(in the rows, 100 means zero)
Each path below is one point turned by a fixed rotation once a step. After each direction that follows a path, write how fast that rotation turns it, in deg/step (0 if it stays still).
Each turn is a multiple of 5 degrees from 10 to 175, or 0.
Each row of a path follows its step; steps can be skipped.
Rotation 1:
step 0: 71	136	50	88	106	93	72	77	63	142	126	143	128	114	89	100	85	102	122	116	72	118	75	117	108	147	90	76	104	114	89	59	129	50	86	77	122	128	87	88	103	77	84	110	107	87	146	105	89	95	73	147	123	65	88	99	132	108
step 1: 67	120	63	63	95	94	114	73	123	130	104	92	89	134	127	57	90	69	79	105	100	124	94	99	104	128	60	92	82	152	117	127	131	66	99	89	106	84	95	84	135	112	89	114	133	130	91	95	99	124	155	141	97	54	50	97	85	83
step 3: 101	163	82	97	108	142	105	109	53	98	143	56	84	140	85	52	60	124	99	111	89	79	105	79	78	90	72	89	43	103	101	59	117	99	152	90	123	112	112	67	121	111	111	127	100	74	134	103	103	85	98	102	109	93	114	123	115	108
step 4: 49	102	75	71	90	101	144	80	90	111	170	62	106	94	69	50	91	112	105	85	103	92	81	99	89	132	122	127	84	161	87	77	97	64	112	99	80	95	84	119	144	116	63	86	110	124	110	76	105	90	75	130	117	134	120	114	94	86
step 7: 123	100	63	70	107	154	106	118	114	70	172	100	103	94	28	86	79	116	114	131	95	89	102	81	104	133	82	73	106	99	77	60	97	59	89	107	89	63	112	68	86	99	67	90	119	117	111	128	89	125	101	98	56	88	85	91	95	70
step 8: 96	114	71	104	102	115	114	79	83	113	116	117	114	90	57	70	121	111	118	116	103	67	70	95	95	158	82	54	101	127	92	75	88	76	144	78	159	91	102	62	151	97	91	103	104	47	119	93	82	95	87	90	138	58	62	117	108	98
step 9: 99	102	83	113	85	86	145	91	90	135	112	81	95	101	74	36	95	72	118	99	111	100	99	91	72	137	99	106	64	123	101	137	117	33	90	74	96	89	67	83	123	76	95	95	77	117	78	94	97	124	124	101	126	71	86	130	21	81
step 16: 88	130	31	92	48	113	80	113	114	110	63	115	86	95	84	69	88	104	122	139	93	127	17	119	96	116	99	59	96	118	102	117	101	99	130	87	99	87	94	76	125	85	94	128	102	81	118	101	64	112	58	103	122	71	78	131	98	109
92	96	90	101	116	111	86	98	97	103	94	100	96	97	103	102	98	110	109	97	102	94	101	99	103	97	103	98	105	91	99	91	84	107	92	99	102	89	101	104	102	103	90	92	96	100	85	100	94	113	90	107	104	93	103	103	102	100 : 135
97	91	103	94	97	92	96	86	98	91	106	97	90	103	99	92	103	98	109	103	105	104	100	99	103	101	95	100	93	99	99	99	101	100	95	107	94	104	107	99	102	118	114	99	97	104	104	100	98	110	100	100	109	88	113	86	87	107 : 135
92	83	104	109	95	106	100	101	101	109	95	93	103	98	107	88	110	95	99	101	98	110	95	106	108	96	88	104	88	89	98	111	108	107	92	106	102	87	96	92	101	91	104	102	97	96	93	98	107	103	101	96	104	102	95	104	99	92 : 95
106	96	98	104	94	102	105	98	98	99	107	105	103	91	111	105	95	113	103	90	102	112	86	108	94	107	95	103	103	111	98	94	93	99	97	100	101	103	103	86	105	102	100	100	101	95	98	106	107	101	95	113	114	112	88	100	92	109 : 90
108	87	95	98	108	95	107	96	100	98	108	93	94	111	90	103	99	101	95	111	97	105	93	106	99	94	109	98	98	107	96	92	106	104	117	101	104	97	104	94	97	98	102	93	80	91	91	101	101	95	88	96	100	99	98	102	104	97 : 80
97	99	104	99	102	86	90	97	103	100	112	106	103	96	103	108	101	99	90	99	99	100	100	97	92	106	86	101	110	98	107	95	104	102	90	100	107	94	103	91	111	103	103	96	94	104	98	118	102	99	102	99	85	88	94	97	109	90 : 60
95	113	98	101	100	102	93	93	116	98	100	89	94	100	100	99	108	109	97	90	101	101	106	98	89	93	101	116	89	101	103	91	99	107	104	98	102	100	96	99	102	99	105	96	94	113	102	96	118	88	100	101	106	99	106	107	103	103 : 45
Rotation 2:
step 1: 108	148	97	87	104	89	107	101	77	100	57	108	140	92	103	92	132	81	96	87	52	102	98	80	66	138	55	84	103	125	50	73	87	92	72	110	86	125	64	96	108	108	121	48	89	112	84	99	61	129	100	73	126	94	80	106	59	85
step 2: 134	59	111	98	122	83	95	111	101	75	113	136	99	134	67	126	85	78	110	94	91	114	156	107	86	82	109	89	101	119	100	65	83	38	101	102	81	94	88	108	94	120	105	94	79	131	74	68	63	77	113	77	143	50	88	133	108	71
step 10: 65	140	85	106	114	116	125	96	55	85	96	137	136	109	112	99	129	100	143	105	90	64	137	50	97	130	105	103	89	125	108	85	85	68	109	97	62	116	65	104	121	114	101	98	94	107	144	103	58	129	95	81	145	108	70	110	86	101
step 11: 113	72	92	116	133	92	99	94	68	57	129	101	103	78	124	124	107	65	105	61	99	124	97	103	88	96	78	93	95	112	69	64	64	60	133	123	76	108	87	140	99	102	82	46	78	149	81	66	70	106	91	91	122	92	126	111	133	110
step 12: 69	79	77	78	115	74	95	113	103	95	56	69	119	110	117	108	101	86	46	112	127	100	121	105	98	97	83	120	96	89	102	98	91	73	85	114	53	72	84	112	126	101	78	71	76	74	136	82	60	115	92	77	99	38	62	137	107	67
step 14: 90	106	108	101	102	88	58	102	95	62	108	137	147	97	97	115	106	104	103	120	54	102	109	108	98	113	68	90	95	144	79	74	98	47	99	133	89	165	87	83	116	85	103	67	115	95	115	84	76	121	75	89	108	76	49	108	64	117
step 15: 83	93	87	126	131	96	124	104	69	91	121	129	139	147	103	107	90	80	124	64	136	108	171	120	92	98	102	100	109	116	98	95	107	59	75	97	72	103	86	114	139	117	113	92	74	152	119	85	89	100	85	87	117	58	106	110	141	120
step 16: 45	109	77	83	113	94	79	109	44	96	110	83	80	96	136	107	73	79	95	101	98	79	93	106	131	79	70	128	90	103	126	81	90	74	156	115	62	106	94	160	134	105	88	54	110	75	115	80	73	99	117	83	120	84	89	98	124	101
96	101	103	109	104	92	102	96	115	103	92	103	103	102	97	114	102	106	105	97	89	90	104	95	100	109	94	91	110	108	105	97	99	118	94	107	108	100	98	98	100	93	109	95	113	88	100	101	93	106	106	101	99	101	99	93	100	93 : 85
100	88	92	111	101	106	96	116	107	104	99	106	84	102	100	104	101	102	98	107	92	102	99	103	104	97	94	89	102	106	100	99	96	90	111	90	99	104	108	109	101	97	98	86	100	96	94	108	110	95	101	114	110	100	106	105	98	96 : 155
110	107	102	104	108	107	106	110	96	97	91	102	95	90	102	107	100	96	96	89	99	101	123	106	98	98	111	99	119	105	102	98	94	104	95	93	99	98	97	100	102	103	94	104	99	110	95	102	109	102	102	94	93	110	106	95	103	103 : 160
99	112	110	98	104	89	97	97	97	111	100	95	107	91	105	108	101	79	98	99	91	101	94	114	106	95	98	95	87	105	101	102	100	107	110	110	97	104	96	103	93	98	96	92	95	101	93	103	111	101	102	104	103	111	100	97	101	106 : 140
94	112	98	108	102	106	94	101	106	99	99	106	98	110	98	97	115	99	96	110	96	96	102	99	100	99	97	103	100	101	87	96	105	97	102	109	89	107	98	83	99	102	110	101	103	107	98	109	98	85	96	89	102	108	109	96	114	103 : 80
Rotation 3:
step 0: 118	77	101	89	74	104	74	86	116	191	102	80	120	128	115	71	69	137	133	71	77	135	97	113	141	104	133	106	99	97	102	70	78	91	64	112	120	87	96	106	136	61	103	107	101	78	94	104	119	77	83	96	99	111	103	122	98	103
step 2: 129	155	78	126	137	84	105	125	89	109	88	108	68	105	124	81	59	119	108	85	94	69	163	123	99	120	123	72	89	123	127	85	99	95	120	104	87	140	90	98	67	91	77	62	75	82	103	88	98	116	88	49	74	104	98	112	110	92
step 3: 77	134	87	128	98	109	79	101	106	89	94	111	90	151	125	77	108	98	116	48	116	81	130	77	82	78	127	110	88	84	100	53	122	124	77	128	92	73	148	91	118	87	103	93	70	59	93	108	90	129	43	116	78	109	104	105	136	94
step 4: 112	79	90	132	77	136	59	80	86	118	90	60	125	117	88	95	89	99	80	92	123	136	98	96	93	77	114	80	79	96	163	46	97	96	111	143	140	77	81	72	125	69	60	121	108	77	98	98	132	101	75	95	88	87	100	103	102	100
step 6: 107	133	94	57	138	117	103	138	92	92	110	87	53	109	101	106	58	127	120	132	116	46	115	114	77	115	126	88	106	137	90	63	106	90	94	135	108	103	114	59	64	61	83	107	89	100	101	120	74	80	74	106	98	94	75	126	82	107
step 8: 132	90	87	169	80	86	91	103	98	123	88	84	85	102	95	127	101	93	144	111	114	141	119	84	75	104	112	103	70	65	129	91	118	118	100	108	89	59	90	67	118	87	99	136	68	76	50	91	108	84	65	118	115	114	68	104	99	134
step 9: 74	83	102	97	100	89	99	79	86	115	94	101	103	119	84	88	65	71	89	125	112	133	159	103	96	139	79	71	130	103	107	64	116	59	88	118	72	93	85	58	118	83	94	132	92	75	118	147	140	62	94	79	107	120	80	80	84	130
step 17: 148	111	81	94	109	91	81	89	85	126	104	103	110	119	92	54	69	101	145	94	82	85	132	152	136	144	143	115	91	126	113	91	93	105	72	140	116	81	93	109	76	92	84	149	87	66	77	100	97	75	101	84	124	96	92	85	115	108
103	96	95	85	98	101	101	98	91	103	107	95	97	93	93	104	101	109	110	102	95	99	106	117	90	107	106	110	93	102	92	98	96	98	106	94	102	95	105	115	95	99	97	93	95	102	102	96	85	90	105	96	98	94	100	113	100	94 : 70
104	107	101	105	91	102	105	100	100	85	101	105	92	100	95	98	114	105	105	101	109	94	100	106	96	100	108	110	95	104	100	98	109	101	89	109	110	95	104	98	102	108	108	111	99	110	81	103	96	103	109	106	109	99	103	95	106	104 : 160
108	98	91	111	90	93	108	98	110	106	99	102	103	101	95	103	90	111	97	115	102	89	104	101	98	99	96	107	104	97	95	107	100	115	99	92	103	108	100	107	92	97	105	102	103	89	94	102	104	95	85	94	104	102	105	98	112	104 : 125
89	100	109	103	85	86	100	102	104	98	101	109	97	97	108	109	100	98	93	107	103	109	96	110	105	91	102	89	96	104	97	99	107	91	101	103	89	100	94	103	87	100	88	106	88	100	95	97	104	97	101	96	105	91	105	113	103	103 : 100
97	113	92	90	97	100	94	94	100	107	109	101	105	90	105	101	92	96	88	101	105	104	109	108	116	109	100	104	91	90	110	106	114	95	96	97	103	108	106	99	101	99	108	103	110	94	94	108	97	102	104	106	91	95	102	104	98	101 : 170
90	104	101	102	91	100	100	117	110	92	100	93	89	93	95	91	106	96	99	93	109	98	99	102	98	94	109	104	97	91	100	102	93	109	89	98	91	106	101	96	103	93	94	89	107	88	99	98	94	95	100	97	98	102	107	102	88	89 : 90
98	98	96	98	102	100	109	98	103	119	107	104	91	112	106	109	104	109	103	92	103	92	91	98	100	101	111	98	111	94	102	113	95	93	100	100	102	103	93	84	92	103	100	108	110	103	96	97	96	96	105	102	103	96	94	106	100	87 : 60
Rotation 4:
step 5: 96	106	96	107	87	87	62	92	111	101	78	140	89	118	95	92	107	81	96	96	114	123	122	138	138	99	87	103	98	101	130	75	94	49	65	72	58	90	125	121	124	135	84	125	64	115	122	107	87	108	117	54	61	139	97	89	129	133
step 6: 79	111	56	100	98	132	68	115	101	93	81	102	112	91	79	98	74	121	129	66	124	156	117	124	114	55	124	93	93	106	93	60	91	98	111	128	46	93	116	106	111	80	156	120	68	81	73	120	95	83	100	103	79	111	106	130	90	110
step 7: 68	71	115	115	109	144	82	94	103	118	102	101	83	137	77	110	108	122	133	110	124	91	124	114	123	86	144	59	84	70	119	106	61	95	72	98	82	103	72	140	82	110	75	88	86	81	72	128	99	64	114	69	61	107	118	89	114	55
step 8: 94	90	144	49	62	97	37	86	119	105	96	76	84	98	131	111	89	106	94	83	91	154	78	110	119	73	122	61	120	118	107	71	98	77	80	101	86	71	69	92	79	124	97	112	101	76	99	100	94	106	95	69	73	139	75	121	129	89
step 9: 97	114	120	82	103	112	82	106	151	88	81	105	66	95	70	95	96	143	114	110	124	102	120	145	106	76	91	91	72	121	160	86	110	68	81	93	52	105	103	127	141	102	114	115	117	99	74	124	86	81	82	123	97	126	73	101	137	131
step 10: 71	110	110	115	93	116	69	79	91	92	85	91	42	142	90	101	83	101	130	104	100	139	96	130	119	94	123	72	92	106	79	77	114	102	137	115	61	96	89	84	137	90	84	109	131	59	90	124	82	34	102	84	77	89	118	103	59	120
step 11: 124	92	125	91	117	107	83	95	105	77	120	113	105	92	103	104	103	92	115	94	127	128	84	128	90	119	140	73	60	64	95	88	93	58	53	90	91	68	86	140	109	154	76	147	121	68	86	144	76	99	106	75	74	82	121	123	105	94
step 13: 70	116	69	77	90	101	102	114	116	86	114	122	65	110	110	107	134	100	155	108	84	112	152	141	108	95	141	85	59	63	135	80	130	120	87	72	60	97	99	96	130	101	94	118	108	90	111	105	83	82	113	88	92	150	95	86	106	101
110	99	110	108	108	100	99	107	97	93	110	90	92	92	88	104	94	96	108	99	95	97	109	100	94	100	108	104	112	100	82	97	98	95	109	98	104	104	100	107	98	111	98	93	96	102	94	111	104	96	102	93	101	100	102	107	102	85 : 95
105	105	106	102	96	103	94	94	101	104	105	105	98	88	102	101	100	85	104	101	91	118	102	97	92	103	88	100	111	92	114	106	103	83	96	108	108	96	104	104	93	102	99	105	96	88	96	99	106	105	104	98	101	99	106	94	100	105 : 120
108	107	100	105	97	103	101	103	96	106	92	95	99	103	100	100	96	107	112	97	105	108	99	93	85	102	103	104	93	87	103	97	95	106	99	104	95	101	97	85	108	97	89	88	87	101	93	104	95	99	102	107	92	86	114	103	98	105 : 95
116	109	100	98	105	98	101	102	111	85	88	100	104	90	114	87	103	100	90	109	102	98	95	96	104	94	101	101	100	106	99	91	98	101	97	103	106	94	98	111	107	100	111	90	92	97	94	103	101	109	100	96	91	102	105	108	100	106 : 120
Rotation 5:
step 1: 73	121	112	134	57	116	114	135	76	110	105	122	125	134	107	132	41	80	90	119	107	136	107	94	78	72	51	91	101	82	109	141	146	120	100	107	144	73	100	79	140	137	65	128	100	111	83	102	96	82	96	96	111	145	88	53	103	76
step 3: 104	124	115	94	115	94	90	120	143	107	78	99	122	135	103	86	97	94	129	117	84	105	127	88	105	141	72	84	127	121	71	71	109	113	104	118	126	65	143	93	97	93	93	117	161	110	47	63	162	107	70	136	78	74	123	77	130	144
step 6: 92	173	133	99	93	48	91	130	106	69	117	93	59	141	124	113	96	103	128	129	113	128	100	118	71	120	60	112	100	55	97	89	109	106	108	88	115	120	89	96	116	116	82	56	89	73	46	111	153	120	85	99	88	88	132	98	76	60
step 7: 87	85	197	86	105	110	99	86	87	82	107	90	104	131	110	98	109	115	133	99	132	78	97	83	101	123	89	178	64	79	98	101	79	142	53	83	81	100	92	119	77	110	78	114	131	87	77	140	92	74	77	118	87	105	130	123	107	63
step 8: 105	64	104	110	149	74	102	62	84	50	103	55	91	135	79	124	107	57	96	117	102	124	101	124	135	103	72	111	84	109	107	144	107	91	76	73	125	75	104	79	131	99	64	126	164	90	90	123	137	71	104	151	72	106	75	88	111	94
step 9: 88	110	92	133	92	113	89	115	53	75	98	99	61	85	145	80	109	67	100	139	134	123	83	78	114	106	62	102	53	97	91	94	146	67	113	45	66	71	128	113	152	124	102	73	96	121	65	116	106	57	90	105	111	112	86	78	135	75
step 10: 116	77	151	140	78	116	94	133	102	109	113	97	98	106	126	136	78	116	98	110	72	111	123	95	105	141	86	77	99	93	47	119	94	99	76	72	77	59	102	121	105	127	111	96	139	109	120	67	81	97	69	119	114	172	149	79	143	67
step 13: 114	107	86	78	142	65	95	125	108	73	59	82	89	116	112	112	64	126	149	95	82	129	109	82	139	105	70	72	103	83	63	100	98	108	95	118	115	63	106	95	81	100	143	128	97	139	60	70	142	100	83	173	92	108	135	102	127	126
114	89	105	101	99	95	107	94	94	99	94	112	97	100	105	108	115	102	102	95	98	104	106	96	103	99	112	90	106	91	90	105	97	106	86	91	98	105	100	106	90	102	98	100	103	105	110	100	102	95	93	108	100	97	103	95	91	111 : 140
98	94	98	107	94	97	101	97	112	97	101	105	93	99	96	104	103	87	94	105	89	106	87	96	86	110	113	97	93	99	104	92	97	95	101	93	87	97	100	101	103	107	98	93	98	100	94	87	94	105	111	107	102	111	100	100	107	110 : 70
102	110	96	96	106	103	96	104	110	111	85	93	104	98	113	104	99	95	94	91	108	94	104	94	93	111	107	105	91	94	98	95	97	102	91	93	105	91	90	107	103	103	109	104	98	101	97	98	110	106	87	95	102	105	113	101	102	99 : 110
103	97	99	96	106	102	101	88	120	112	100	103	101	118	99	94	106	99	97	103	99	95	102	97	98	102	84	94	99	105	110	100	95	107	99	88	98	104	106	99	92	109	101	106	100	100	97	112	92	102	102	104	86	91	101	105	104	102 : 80
109	93	98	97	96	110	102	103	102	120	98	105	105	98	97	88	100	109	102	108	91	90	101	110	101	99	98	90	100	99	89	99	104	106	109	102	93	107	95	99	111	97	105	93	107	99	98	88	111	102	93	98	98	103	94	92	111	106 : 45
101	101	98	93	108	108	97	90	91	103	109	106	112	109	93	95	99	95	92	103	102	97	97	92	94	104	111	102	97	112	107	110	110	97	95	112	103	98	79	103	99	109	90	102	104	97	105	104	103	100	97	111	104	99	95	93	99	101 : 100
